One vector is turned by the same rotation once a tick. Each row is the vector after some number of ticks, and that number follows the row.
The counts run from 0 to 268.
[ 13   7  -7  17 -22   0  16 -25 -10  11  16   3  12 -38  -6  -6  11  29
  18 -25  -4   1  12   3  -3  17   0  -1  17  -6   0 -13 -38  38  13  42
  11 -19 -19  -5 -21  20 -20  35 -11  16   5 -16 -13  -8  12  17 -33 -10
  16  23  29   8  28 -25  19  32] : 255
[ 11  -4   5   8 -38 -39  17 -24  13  13  14   1 -27 -36  -9  -9 -13  15
 -11   5  11  32 -10   4 -27   3  13 -16  15  -4 -17 -30 -28  11   0   6
  37 -19  -9   9 -47  11  10  49 -17  17   2  13  12   6  18 -19   9   5
   1   1  25   5   2   7  24   0] : 179
[ 10  -4  17   8 -27  -8 -32 -12 -15 -24  13  29   7 -51 -26  -7   3  36
  -1 -22 -20  42   3   4   7  10  -4   0  10 -25 -16 -11 -16  34  20  26
  18 -11  -3   1  -6 -19   0   9 -12  10  -2   3  -6  -3 -15  15 -29   4
  28 -12  32   3  37 -18  31   9] : 15
[ 34  24  21  -3 -28 -19   9 -12 -12   0  18  -8  12 -37 -19  -4  18  11
   3 -24   2  20 -11  -1  23   4  32 -13   9  -9  12 -33 -37  21  25   7
  28 -18   3   4 -48  11  -7  21  10  18  11  -2  34 -12   0   0  21  -8
  11 -12   3   7  18 -19  17   4] : 107
[  3   4 -15  16 -19   1  -1 -27   8  23  21  15 -28 -38  -8   2 -18  12
  27 -12  22  40   7  10  20   1  -4 -16   3 -31  -5 -16 -25   7   8  39
  16  -9 -22  -4 -38  24 -25  16 -13  21  32   8   1  12   7   7  -4  10
  16  -9  43   4   3 -23  27   2] : 263
[ 20   7  -7  10 -28  -7  14 -20  27   7  25   1 -23 -38 -17 -11   2   2
  -1 -11   5  25 -38  21  -3   4  26 -11  21   7 -18 -31 -52  13  13  -1
  44 -31 -12  11 -34  19 -14  28   9  13  -3  27  26   9  10   5   9  -1
   2 -20  13  19   8  10  22  14] : 231
[ 14   9  19  62 -11 -10 -11 -18 -16 -11  19  23  15 -43   1  -2  16  22
   4  -8   1  31   0   9   6  10   8 -22  10 -20   1 -23   0  26  12  31
  18  15 -11   3 -31 -10   5  27 -13  29  16 -15  -2  -7 -12  -5 -23   9
  21   7  23   4  45 -32  27  -7] : 248
[ 18  -3  20  -3 -17  -1 -35 -39   9 -10   8  14 -29 -46  -3 -13  -1  42
 -13   4  -7  42 -34  22   6   0  -9 -10   5 -11 -20  -6 -27  24  10  17
  34 -16  -2  -5 -21   7   7  11 -12  27   8  12  15   6  -2   8  -3  -2
 -17   7  22  12  28   0  26  -9] : 12
[ 41   0  37  18 -17  -2 -28 -21 -18  -8  13  22   6 -26   5 -20   8  34
  15   8   4  14 -11  25   1  16  -2 -23   5  10   3  -7 -13  29  16  42
  24 -20  -3  -8 -32 -17   8  27  -5  31  21  -5   6   7   8   3 -25  10
   7  25  31   2  24  -8  12 -21] : 132
[ 37   5  16  27 -36 -38   1 -16 -17   3  -3   4 -22 -51  -5 -11   8  21
  -4 -16  -5  19   6  15  10   1  17   8   7  -7 -27 -39   8  11  25   6
  12 -12   8   9 -46 -10  11  30 -29   9  -8  -9  -2   7   0  -8  -1  19
  35 -14   8  11  10 -21  10 -22] : 186
[ 18 -11 -12  26 -25 -18  12 -33  -2  -1  22  15 -32 -58 -12 -14  -4  16
  -1 -16  -8  36  -9 -21   5  -9  12  29  18  -1 -14 -32 -23   4   7  19
   0  18 -26  -2 -16  15 -11  14 -24  10  -7   8  -1  15  -6  10 -20   0
  25 -25  19  19  -5 -25  30   9] : 93
[ 43 -14  -9   7 -14   2 -17 -45  -8  13  21  29   0 -31 -24 -29   4  17
  10  -9  12  23 -11   6   0  -3  13 -13  16   6  -6  -1 -24  13  12  21
  11  -4  -8 -19 -25  23   4  22 -31  34  24  -5   7  23  20  17 -24   8
   2  -5  46  -1  16 -22  26 -13] : 38
[  2  -5  -8   8 -14   7   1 -34   4  24   4  18 -12 -51   8  -5 -16  38
  15 -19   7  16   1 -11   8  10  -7  13  -2 -21 -15  -1 -57  10  17  44
  -4 -13 -21 -19 -12  18   4  33  -5  22  18  24 -11  -9   3   6 -35   1
 -11  18  22   9  11 -32  25  14] : 203
[ 26   6  22  29 -22 -40   8  -8 -24 -12  22  11  21 -29  -6 -17  19  20
   8  -2  -2  30   3   6 -16  11  19 -21  15   7   1 -33 -20  32  12  25
  25  10  -8   0 -40  -7  -1  39 -19  17  15  -8  16   4   2 -12 -18  -4
  16  19  22   4  22 -13  35 -12] : 247
[ 15  -5  -5  42  -2   6   5 -44  22  23   1   5 -27 -55  13  -2   5  31
   4 -19  -2  -7 -10   1  17   7   5   9  12 -14 -16 -11 -28   8  21  27
  10  -5 -31 -11 -23  27 -10  34 -10  27   6   4 -16  11   4   6 -17  18
  13  16  19  19  15 -30  13  -3] : 260
[ 37  20   9  41 -12 -10 -10 -16 -41  12  34  -3  -3 -27   1  -8  -2  15
  29 -14  25  17   6  17   0  19   5 -16   4   2  -4 -32 -25  16   2  46
  15   1  -4 -12 -28  -2 -14  27 -14  25  15  13   4 -20 -13  -5 -18 -15
  17  20  20  -5  14 -12  22  12] : 195
[ 37 -10  -4  -6 -20   5  -6 -35  -7  19   3  27  -8 -36 -13 -28 -13  22
   9   5  22  19  -2   4  11   6   6 -10  -5  -6  -2  -4 -18   7   8  29
  13 -22  -9 -16 -33  12   4  30 -15  38  42   5  16  20  22  11 -25  31
   6  15  42  -2  -4 -14  27 -17] : 267
[ 29  -6  27  -1 -18  -2  -5 -39   4 -11  29   5 -16 -37  -6 -19   3  19
  -1   6   4  64 -20  -8  22   8 -15 -25  13  -9  23   6 -22  11  -1   2
  21   1 -10 -15 -39  12  -5   7 -26  30  30   5  18  14 -13   6 -11   8
 -14   6  25  -8  27  -8  25  -3] : 158
[ 10  10  -6  27 -15   3  -3 -14  -6  -4  27  11  17 -47 -12 -10  12  22
  20 -25 -10  10   2  11  -4  26  11   6  20 -11 -11  -1 -41  31  17  28
  18  -7 -20 -10   2  12 -20  23 -12  12  -5   4 -17 -12  -5  16 -36 -16
  19  -1  33  11  41 -25  29  35] : 26
[ 25  -4  11  21 -15  10  -4 -27   5 -14   0  25  -9 -62   5 -15  12  13
  -7  -7 -15  31 -15 -15  33  10  14   7   7 -17  -4  -6  -7   1  21  -3
   6  -6 -24 -12 -33 -10   5  24  -7  22  22  -5   1  28  -4   7 -18  39
  23 -18  15  22  18 -23  20 -17] : 155
[ 39  -7  23  16 -29 -36 -18 -19 -28 -11  16   6 -27 -24 -15 -24   0  33
 -10   5  -4  47   4  20 -16   7  11   3   5  20 -16 -29 -14   6  18  15
  20 -17   4 -14 -41  -4   0  31 -28  11  -4  25  15  12  -5  -6 -20   5
  19   9  21  -3  -4   9  36 -15] : 70
[ 44  11  21  22 -26 -10  15   0 -34  -9  25  -5   8 -26 -27 -26  19  -2
   8 -12   1  19   3 -10  -1  24  32  -8  17   7  15 -36 -27  14   5  -3
  20 -11  -7  -6 -33   0  -9  29  -1  14  14   2  26   8 -17   2 -15  11
  28   0  18   0  14  -3  25  12] : 164
[ 21  22   8  26 -22 -10  15 -12   1   8  22   4  -2 -44   1  12  20  11
  27 -24   1  14   0  31  25  12  18 -23   4 -21  -7 -19 -27  25  37  17
  39 -21   6  -2 -44  17 -21  29   3  14  17  -3  -3 -16  -6  -6   8  -5
  23  -6  16  16  22  -8  16  -2] : 253
[ 34  20  29  10 -25 -12 -10  -4 -18 -19  13  14 -11 -49   7   6  -2  26
  16  -4   3  33  -5  13  25  30 -11 -19  -7 -22   0  -6 -21  11  34  20
  44 -25  18 -13 -40 -23  13  29   3  33  23  10   0 -10  -5 -10 -12   5
   9  -6   8  13  25   3   7  -3] : 76
[ 21  -2  19  -7 -34 -34   3 -19 -14 -15 -17   5   9 -43 -15 -15  13  45
 -11 -15 -26   8  -1  18   3   2  14  11   8  -4 -20 -27 -16  46  33  32
  10 -31   1   8 -34  -9  -4  28 -16   0  -7  -6   3  -9  -1   9 -14  12
  30  14  24  10  16 -19  16  -2] : 130
[  4   4  10  -9 -34 -22  -9 -14  -8 -19   4  23  10 -46 -21 -10   2  30
   2 -13  -8  28   8   2  -2   8  -5   0  12 -21  -8 -12 -13  51  25  27
  14  -7 -11  13 -25 -11  15  22 -31  20   8 -21 -15  -6   1  15 -24   7
  20   0  29   2  47 -27  20   5] : 244
[ 10  12  22  17 -15 -17   0 -15 -20   0  16  10   5 -37 -18  -9   0  18
   6  -8   2  53  11  -6  14   8  -2 -33   1 -37  18 -20 -16  26   8  18
  22  -4 -13  -3 -44   6  -1  15 -24  25  38 -14  15  -3  -9  -5  -3  18
   8  10  31 -18  35 -29  35   0] : 45
[ -3  11 -11   8 -14  13 -28 -19   9  11  13  25 -14 -38 -29  -4 -25  25
   4 -25   4  28  -7  -1  10   5  -2   7   6 -33 -25 -31 -42  20  14  34
  25 -20 -11  -1 -17   6  -4  20  12   9  17  34   4   4  -1  11 -21  16
  17 -15  26   9  18 -24  32  11] : 4
[ 31  12 -11  38  -9   4 -18 -24  -3  29  28   8 -34 -22 -17 -18 -30   8
   8 -14  27  15  10  12  -9   8   5 -11  11 -14 -14 -31 -27  -1  -6  34
  20 -22 -13  -2 -25   3 -12  32  -2  27  25  23  14  10   5   4 -22  28
  23   4  34   0   9 -17  29  13] : 60
[ 27   5  25  20 -40 -35   3 -30 -17  -5   5  -4 -11 -51   3 -22   2  36
  -7 -16  -9  20  14  -3  -4   3  -3  10  18  -1 -11 -43   8  30   7  28
   1  -9  -8  14 -29 -21   4  24 -43  21 -12 -10  -9   4   3  13 -12  12
  37   6  18   2  12 -22  14   4] : 187
[ 16   0   5  35 -17  -9 -20 -22   8  -7   0  30 -31 -56  -1 -11  -7  17
  -4  -8 -16  29 -27   7  10   1  11  11   6 -10 -24 -24 -18  14  21   9
  23 -14 -14   7 -36 -17   5  33  18  13  12  29  23  17  -2 -18  -2  30
  17 -13   3  30   5 -10  31 -25] : 9
[  1   2 -17  -4 -29 -21  18  -9  16  17  -1   9  -1 -50 -24  -6 -11  21
 -11 -22 -11  10   6   5 -14  -1  16  15   8 -13 -30 -44 -39  33  14  32
   7 -22 -16  19 -30   9  -5  34  -1  -1  -2   5  10  -2  14   5 -10  14
  23  -4  16  21   2 -24  33  14] : 119
[ -2 -10  -8  32 -14  -2  14 -41  22  -2  11   6 -27 -47  18  -8  -1  31
  11  -6 -10  26 -11  -6  -4  12  -5  17  14  -7   0  -6 -37  11  -9  29
   3  -7 -43  -5 -15  19 -23  19 -11  14   3  14  -9   6  -4  10 -29   2
   2  22  23  26   2  -8  22  16] : 146
[ 17  -9 -20  -8 -33 -18  18 -32   2  16  -8   4 -10 -46 -20  -3  -2  32
  -3 -16 -20  15  15   5  22   0  15  21   7 -20 -22 -16 -37  14  33  21
   4 -29 -12  -9 -36  28 -15  23 -12   6   4   2  -3   7  11  20 -12  27
  28  -1  19  16  -9 -24  22  -5] : 265
[ 13   0   4  -6 -27  -4 -11 -41  19  13   9   5 -36 -38  -4 -10 -25  26
   3   5  12  24 -13   7 -10   2 -16  -6  18  -6  -6  -7 -31  16 -11  36
  22 -41 -14  10 -33  -3  14  37 -15  29  23  18   7  12  20  10 -15  22
  -6  11  24   6  12  -3  18  11] : 64
[ 32  -8  -3 -14 -35 -19   7 -50  -3   0  13   7 -32 -52   0 -25   5  33
   2 -12 -11  29 -20  -4   5 -10   7  29  12  10  -6 -16 -31  11   2  22
   4 -22 -24   3 -35  20 -19  13 -18  15   8  16  17  16   6  14 -15   0
   6   3  11  10 -26  -6  16   7] : 209
[ 26  20  28  -4 -31 -12  -1 -18 -11 -22  37   0  -4 -34 -14 -10   8  13
  11 -17   5  40 -17  -8  11  15   4 -15  18 -17  21 -34 -30  31 -13  20
  24 -20  -5   9 -39 -12 -22  14   4  20  22  10  32  -8 -12   6  -8  -7
   5   5  10   0  19   6  29  26] : 221
